0: [161 155 171 154 194 102 128 151 165 142  30 167  60 129  99 104  95  42
 115 142  95 191 163 125 142 145 144  70 124 164 161 161]
1: [128 123 125 127 137 129 131 128 127 132 119 129 125 125 126 123 129 129
 132 126 137 135 122 132 134 129 122 121 135 129 127 127]
2: [109 127 138 140 140 121 122 122 177 108 145 151 154 168 133 156 133 147
 122 140 111 122 148 151 120 121 127 148 130 141 142 106]
3: [127 111 136 138 160 129  91 107 148 134 156 163 179 151 137 188 101 129
 109 153  90 137 151 102  80 163 140 116 127 130 124 132]
4: [104 109 125 171 109 165 112  74 127 122 125  95 102  73  97  95  95 114
 143  96 128 154 134 100 150 104 108 102 131 106 107 156]
5: [176 146 134  49  86 114 118 180 140 105 158 106  94 123 146 122 174 135
 132 139 135 150 121 147 142  70 108 124 122 108 118  99]
6: [120 119 103 137  90 140 151 145 146 166 119 122 125 155 129  91 138  84
 134 119 110  77 173 170 117 125 139 167  87 132  90  71]
7: [118 123 117 106 121 127 126 163 127 101 139 128 136 165 119 147 143 152
 144 153 118 135 122 168 130 110 138 134 149 147 141  86]
8: [ 95 124 124 159 127 131 118 107 129 126 112 117 110 108 117 117 113 119
 134 119 117 153 131 112 122 144 133 104 147 123 124 167]
9: [162 118  90  55 157 108 137 158  60 120 126 133 134 127 165 136 147 180
 145 136 162 184 109 172 122 111 135 117 186 156 123  82]
10: [141 140 150 174 189 115 124 145 131 173  56 157  88 124  98 121  91  51
 104 142  99 165 163 116 112 153 150 112 130 143 127 154]
11: [148 105  97 139 109 190 155  83  68 163 124 112 134 103  37  78 172 167
 140 150 147  58  75  87 169 152 143 137  86  66 188 177]
12: [ 93 122 125 166 101 120 162 123 166 178 108 150 149 158 115  84  98 106
 113  86 127  44 170 135 131  95 129 179  97 131 109  66]
13: [112 139 140 127 138 114 125 136 123 122 143 132 101 131 145 154 130 129
 113 133 111 129 130 120 109 129 140 137 106 132 124 117]
14: [121 109 142 127  94 147 105  87 154 139 157 129 115 114  80 111 153 138
 132 109 124 114 106 102 171 115 109  93  87  72 153 189]
15: [157 160 124  92 142 118 141 120 120 126 114 139 171 117 163 115 128 171
 120 106 214 127  86 132 130 116 125 151 173 151 147 113]
16: [123 130 108 126 119 134 129 102 151 103 159 124 144  96 134 123 142 164
 152  95 160 138  94 142 153 134 112 138 143 141 156 141]
17: [154 118 108 157 123 177 156  98  96 156  97 127 116 101  50  89 150 148
 128 141 141  95  85  85 154 146 131 119 112  75 198 185]
18: [145 100 139 169 147 142 112 109 121 146 162 139 195 136 113 161 112 123
  93 165 100 110 131  97  91 167 124 118 109 137 117 155]
19: [100 110 105 161  72 155 166 130 178 169 110 128 136 163 126  78 118  66
 148 106 101  42 190 168 122 129 136 180  79 133  92  50]
20: [148 153 123 150 119 138 151 140 145 133 129  99  94 111 121 122 134  70
 143 152 106 117 136 179 147 153 149 169  78 136 106  84]
21: [123 142 158 123  74 144 107 121 175 100 150 120  82 126 118 108 140  92
 143 133 102 116 149 138 151 125 127 148  73  72 129 138]
22: [115 114 148 165 128 132 115 101 156 127 131 131 102 139 111  98 124 108
 104 116 108 129 157 144 133 114 124 139 105 112 124 136]
23: [118 112 130 147 124 155 119  81 133 117 159 143 104 107 109 148 105 147
 105 114 107 129 102  95 103 123 141 117 128  77 156 156]
24: [ 92 155 121 176  69 156 131 144 126 157 148 129 119 145 139 145  51  86
 126  90  88  54 160  76  89 135 133 147  90  88  81  96]
25: [165 129  88  26 138 112 125 195  39 127 137 127 128 136 152 148 154 187
 161 147 159 172 109 195 132  93 147 119 168 153 119  53]
26: [150 128 121  93 122 109 125 158 116 125 153 126 137 143 149 154 154 136
 114 141 116 135 133 128 102 119 132 128 117 139 104 106]
27: [ 89 108 119 164 131 147 120  80 133 111 135 118 118  87 103 122 104 129
 141 112 108 161 122 112 131 140 130  87 150 128 136 166]
28: [160 112  86  54 155 109 142 157  48 121 126 131 134 122 171 132 153 181
 143 138 161 184 112 181 114 116 144 121 191 159 117  79]
29: [104 112 152 132 159 134 114 113 171 131 140 149 203 164 121 167 115 145
 112 148 124 119 131 144 116 134 125 139 161 167 139 113]
30: [127 121 103  80 121  96 144 154 107 145 130  97 119 106 129 120 173 189
 132 114 165 156 114 117 141 109 111 134 155 144 116 119]
31: [147 109 125 150 131 126 114 134 203 112 159 119 203 153 123 168 150 141
 124 164 119 110 125 129 109 148  97 115 140 117 132 130]
32: [142 130 172 124 154 105 146  95 149  69 123 156 157 123 156 119 132 173
  94 103 170 130  76  76 136 127  99  92 171 162 192 183]
33: [ 98 115 107 169 100 147 155 110 120 141 125  86 145  98 117  98  99 108
 153  93 125 114 146 102 143 126 112 133 121 139  86 110]
34: [130 141 128 119 121 140 152 136 130 111 129 138 151 148 127 117 140 141
 141 129 148 124 123 196 138 129 150 189 152 163 136  71]
35: [140 116 106  85 145 119 126 118  99 114 135 127 121 112 129 131 134 171
 148 119 156 174  99 137 149 102 115 101 161 136 132 122]
36: [121 146 136 151 127 115 128 144 124 141  74 125 106 132 127 110 123 106
 126 133 138 146 136 109 117 148 135 125 143 121 127 165]
37: [133 131 142 137 155 121 109 123 174 105 105 168 148 153 125 159 103 129
 121 165 112 157 132 115 121 156 133  82 138 145 176 165]
38: [123 109 149 152 106 132 113 118 171 135 119 130  79 156  94  89 124  97
 132 134 108  87 160 178 164 109 128 159  74  81 130 129]
39: [124 141 140 129 123 113 132 155 117 138 145 129 123 139 136 149 122  97
 111 130  98 114 152 117  91 130 146 150  94 134  92  96]
40: [149 146 118  88 128 119 137 167 107 127 119 137 144 141 137 130 139 156
 134 132 154 150 121 149 126 110 140 135 152 149 127 101]
41: [127 119 146 148 123 128 111 120 172 123 115 144 106 155 105 115 115 110
 127 145 111 113 149 154 148 126 129 130  97 106 147 141]
42: [134 124 102 114 120 127 135 142 118 141 147 115 141 135 120 128 154 151
 133 117 133 114 116 120 137 118 112 128 121 115 128 145]
43: [136 109 113 138 163 159 120  93 110 136 123 117 171 122 139 124 123 129
 139 116 182 164 119 130 141 134 119 130 157 165 114 123]
44: [171 127 102  55 142 104 121 170 100 124 139 129 145 143 145 149 152 170
 135 141 158 165 114 150 131  96 120 116 160 145 122  93]
45: [132 143 128  96 149 121 128 140 102 118 134 145 134 123 160 155 119 133
 153 143 139 144 129 162 121 145 161 151 140 151 124  83]
46: [109 147 134 144 138 116 113 137 116 120 134 145 140 160 175 156 120 119
 104 136 112 102 151 118  82 154 137 152 107 114 106 138]
47: [117 118 161 129 137 142 145 115 159 115 138 107 178 118 120 120 116 149
 129 125 144 102 101 140 145 131 109 124 155 168 145 140]

[139 172 145 143 125 111 146 163 123 115  68 143 112 148 159 110 105  75
 116 143 121 126 153 113 111 149 129 126 110 122 119 157] 36 46 1 13 39
[142 112 130 124 142 127  88 131 157 132 162 150 216 172 136 197 126 125
 116 178  92 125 161 119  83 157 136 124 119 128 101 118] 3 18 31 29 2
[ 56 122 183 104 173 119 157 109 158  94 130 115 147 138 113 164 133 178
  95  94 144  93  60 179 153  95  95 140 220 228 182 105] 47 29 32 16 34
[146 130 134 123 144 112 146 141 129 127 107 129 118 118 124 116 133 136
 119 122 150 150 113 102 139 120 119 106 138 142 146 147] 1 36 42 35 8
[113 128 116 145  78 146 127 114 148 128 140 120 103 142  89 112 124 117
 148  90  97  77 114 103 142 122 121 115  96  84 140 166] 14 21 41 42 22
[130 109 136 166 136 143 114 111 124 138 150 124 166 125 119 143 116 115
 111 148 105 115 138 109 108 153 122 126 111 135 109 144] 18 3 1 13 46
[150 136 115  93 100 117 145 183 129 125 149 109 151 144 149 139 154 130
 132 143 123 115 134 138 129 114 115 144 114 135 102  87] 26 40 7 42 39
[138 147 131  92  90 122 134 182 165 113 145 106 104 139 143 122 152 116
 145 141 121 108 133 137 145  88 111 142 100 106 115  89] 5 26 21 42 7
[ 94  93  92 147 141 147 142  35  99 105 144 120 160  45 105 112  90 161
 164 104 133 185  93 108 156 129 138  78 157 167 134 159] 27 4 8 43 16
[139 123 109  86 153 113 143 156  98 161 123 149 125 144 127 119 135 140
 125 117 142 125 147 167 133  92 140 146 129 157 117  64] 40 45 7 26 34
[141 111 134 157 148 131 119 127 117 145 119 139 154 130 117 142 115 113
 111 163 104 149 143 110 104 164 132 107 128 149 123 155] 18 3 1 8 37
[135 145 162 127  41 150  90 117 179 118 157 106  80 139 103  91 137  51
 140 140  89  87 150 170 153 135 135 135  46  71 104 145] 21 38 41 22 20
[134 134 137 133 142 134 173  59 112 147 109 149 104  66  76 122 152 184
 154  99 179  85  57  96 169 100 116 106 111  84 219 168] 17 11 14 16 23
[ 90 153 122 177  68 158 127 148 125 158 145 126 118 146 139 144  53  89
 126  85  85  50 159  80  87 137 135 146  88  91  79  95] 24 39 46 33 12
[ 78 142 134 168  54 137 151 154 148 142 137 122 136 161 137 130  77  98
 133  98  91  40 157  89 109 116 130 164  82 104  90  84] 24 12 19 6 39
[100 125 166 156  97 159  89  77 160  95 134  95  88  89 126  90 113 102
 135 124 106 154 151  99 159  95  99 102 116  88 112 159] 4 22 8 27 21
[153 138 129 125 150 106 166 107  93 119  86 143 168 126 172  94 131 141
  93 129 185 136  98 135  88 142 154 149 189 134 114 121] 15 40 43 1 45
[138 135 138 149 142 125 134 141 150 132  89 147 141 139 128 126 103  94
 122 148 116 137 144 109 112 150 133 112 131 130 123 153] 36 1 8 37 41
[162 154 170 155 194 101 127 149 166 141  30 167  60 128  99 103  95  41
 114 144  94 192 162 125 143 145 142  70 125 165 161 162] 0 10 36 37 41
[151 147 127  77 116 110 125 175 136 132 149 107  98 117 131 119 164 159
 104 135 152 137 103 136 130  63 106 138 119 113 135 110] 5 30 40 42 26
[153 160 124  91 122 118 143 166 103 128 106 137 125 132 131 123 133 161
 134 133 165 155 108 143 133 106 134 132 157 150 152 103] 40 44 35 1 15
[127 128 127 127 130 126 128 128 126 129 123 124 127 127 130 127 126 133
 132 131 135 136 121 132 136 128 127 127 142 140 133 128] 1 42 13 40 8
[154  95 123 160 136 145 154  88 112 158 129 111 131  99  71 130 139 145
 124 127 153 109  96  94 132 139 128 129 128  97 179 156] 17 23 42 1 11
[122 115 146 112 149 127 113 113 155 113 154 137 200 150 138 181 129 147
 112 139 125 122 123 130 110 135 116 127 162 164 131 117] 29 2 31 3 47
[115  99 142 142 110 140 109  89 152 153 153 143 117 135  71 105 151 140
 116 106 124  99 116 121 160 112 119 113  79  81 160 178] 14 41 22 23 42
[122 121 151 140 138 115 169 111 162  93 154 113 149 123 133 141 155 161
 108 122 139  91  78 136 157 126  85 139 156 151 165 120] 47 16 1 42 2
[148 163 179 118  32 153 108 156 216  73 176  88  66 111 134 113 153  33
 133 173  83 102 161 182 158 133 116 163  40  69 101 106] 21 20 38 41 22
[119 100 134 122  98 143 108  91 140 168 161 148 127 129  57 119 165 156
 130 104 134  85  88 101 172 120 120  90  67  66 177 203] 14 17 11 23 42
[120 162 137 139 110 119 143 158 132 131  89 132 116 147 150 113 107  89
 126 136 118 104 148 119 124 138 128 133 102 120 114 140] 36 39 1 13 46
[162 129  85  36 143 105 136 211  42 135 133 123 121 144 138 150 152 171
 151 159 150 169 115 179 132  87 152 123 151 160 121  56] 25 9 28 44 40
[109 159 134 129 126 119 106 140  95 121 145 143 115 157 180 167 122 111
 117 138 102 103 165 133  84 155 154 166  84 110  95 123] 46 39 13 26 45
[ 83 122 162 113 158 122 148 116 148 106 128 118 139 133 121 149 133 159
 108 108 141 110  84 163 145 109 106 135 188 195 163 114] 47 29 16 1 7
[127 105  84 118 137 131 112 112  85 140 150 131 119 102 110 124 139 176
 143  91 142 160  99 140 137 118 123 105 151 124 136 157] 35 42 1 16 30
[117  99 168 133 169 108 155  91 141  91 150 127 166 128 127 144 148 183
  71  95 154  88  67 103 152 113  77 109 185 175 176 155] 32 47 16 29 15
[ 95  88 102 142 134 139 108  67 138 102 160 138 129  75  91 119 130 176
 144  79 128 148  83 119 140 124 118  72 157 145 169 215] 27 16 8 23 14
[141 135 131 130  57 154 112  97 185  87 164 103  91 103  96  89 158  85
 158 142 102 124 151 150 191 123 103 129  63  71 132 164] 21 14 38 41 22
[135 133 107  67 119 102 145 156 117 125 136 107 129 113 147 127 169 198
 142 114 174 163 105 127 146  97 112 135 170 152 129 108] 30 35 44 40 9
[109 158 136 129 126 117 106 140  95 120 146 145 114 158 180 166 121 113
 116 137 103 103 163 132  85 156 153 167  82 112  94 124] 46 39 13 26 45
[123  80 109 182 145 155 115  73 116 126 159 113 170  93  95 130 126 152
 125 112 115 143 108  98 133 147  97  78 154 135 137 190] 27 8 4 23 18
[130 143 146 147 154 114 110 141 162 121  80 160 117 146 118 141  98 112
 126 154 116 170 143 107 129 155 131  85 143 148 164 170] 37 36 8 10 1
[129 136 131  97 170 117 119 150  57 143 116 161 120 135 155 168 102 113
 146 161 115 151 150 163  95 151 192 144 136 143 100  74] 45 39 13 40 26
[134 143 138 148 120 154 134 122 142 129 126 109 125 101 133 123 132 121
 138 136 150 124 125 122 144 115 127 155 121 102 144 122] 1 42 13 22 41
[106 129 125 138  87 132 152 123 138 148 123 109 143 125 117  92 108 111
 138 100 123  66 123 115 139 126 119 132 103 122 107 132] 33 42 1 22 6
[155 145 122 157 117 138 135 149 134 147 129  92  87 109 117 112 134  21
 130 166  74 119 167 198 137 182 165 153  44 134  66  86] 20 6 39 38 21
[147  75  74 144 136 150 118  69 119 173 112 145 112 106  11  97 156 171
 146 104 153 139  74  85 139 113 112  93 146  68 211 239] 17 11 14 23 27
[138 128 121 124 146 127 139 123 112 134 107 132 138 123 136 119 128 131
 128 130 158 137 114 136 124 130 134 133 151 132 126 118] 1 40 43 42 45
[134 121 140 130 151 123 135  95 143 117 124 143 176 131 140 115 118 158
 117 112 171 122 107 124 137 131 117 126 156 153 148 137] 47 1 43 16 15
[126 122 128 129 137 128 133 128 127 127 119 121 126 125 129 125 132 129
 132 128 135 137 121 134 133 134 127 122 138 134 132 131] 1 42 13 8 36
[103 123 124 148  98 140 151 129 156 114 141  89 115 109 138 107 128 111
 151 116 119 117 142 128 157 119 105 146 114 123 107 102] 33 1 22 42 21
